[22 29 52 36 23 69 76]
Read off the entry just right of 52.
36
Read off the entry just left of 29.
22

Read these off the array that follows. Rows and columns are numbered from 1.
1) The entry in row 3 and column 3?
2) The top-left entry?
3) The entry in the top-right corner?
4) The entry in row 1 and column 2?
5) The entry at row 1, column 3?
6) The entry directly below the largest entry?
7) The entry in row 3 and column 2?
8) The bottom-left entry?
[[-0.6 -0.5  0.7  1.3  1.1  1.3 -1.5]
 [-0.6 -0.2  1.9 -0.4 -2.3  0.6  2.1]
 [-0.3 -0.7 -2.7 -0.6  1.3 -1.5 -2.8]
 [-0.2 -0.4 -1.6 -2.2 -2.0 -2.1  0.7]
 [-0.4 -0.7 -1.9  0.1  1.6 -0.6 -2.8]
 [-0.2 -0.5 -2.3 -1.8 -0.8 -2.2 -0.7]
 [-0.5 -0.2  1.1 -0.9 -2.5 -0.2  1.9]
 [-0.3 -0.6 -2.6 -1.0  0.5 -1.8 -2.0]
 [-0.3 -0.6 -2.6 -1.1  0.4 -1.8 -2.0]
 [-0.2 -0.5 -2.4 -1.6 -0.5 -2.1 -1.0]]
1) -2.7
2) -0.6
3) -1.5
4) -0.5
5) 0.7
6) -2.8
7) -0.7
8) -0.2

Read these off the matrix that follows.
1) The third largest entry?
2) The last entry, reading row by row?
3) The entry in the top-left corner?
4) The entry just left of the smallest entry?
5) The entry just left of 62?
6) The smallest entry in the last row?
7) The top-right entry?
8) The entry just right of the centre entry?
[[29 37 38 29 34 39 57 38 42 36 31]
 [51 40 36 34 27 32 57 58 38 31 32]
 [40 38 44 52 60 30 63 61 33 43 48]
 [29 24 40 40 31 36 60 43 42 46 45]
 [57 44 42 43 50 34 93 45 44 50 27]
 [46 48 54 48 33 52 38 73 46 26 57]
 [31 39 58 38 56 44 18 51 47 42 24]
 [42 53 52 41 43 62 32 72 34 38 51]
 [27 35 44 38 48 38 41 61 41 35 66]]
1) 72
2) 66
3) 29
4) 44
5) 43
6) 27
7) 31
8) 93
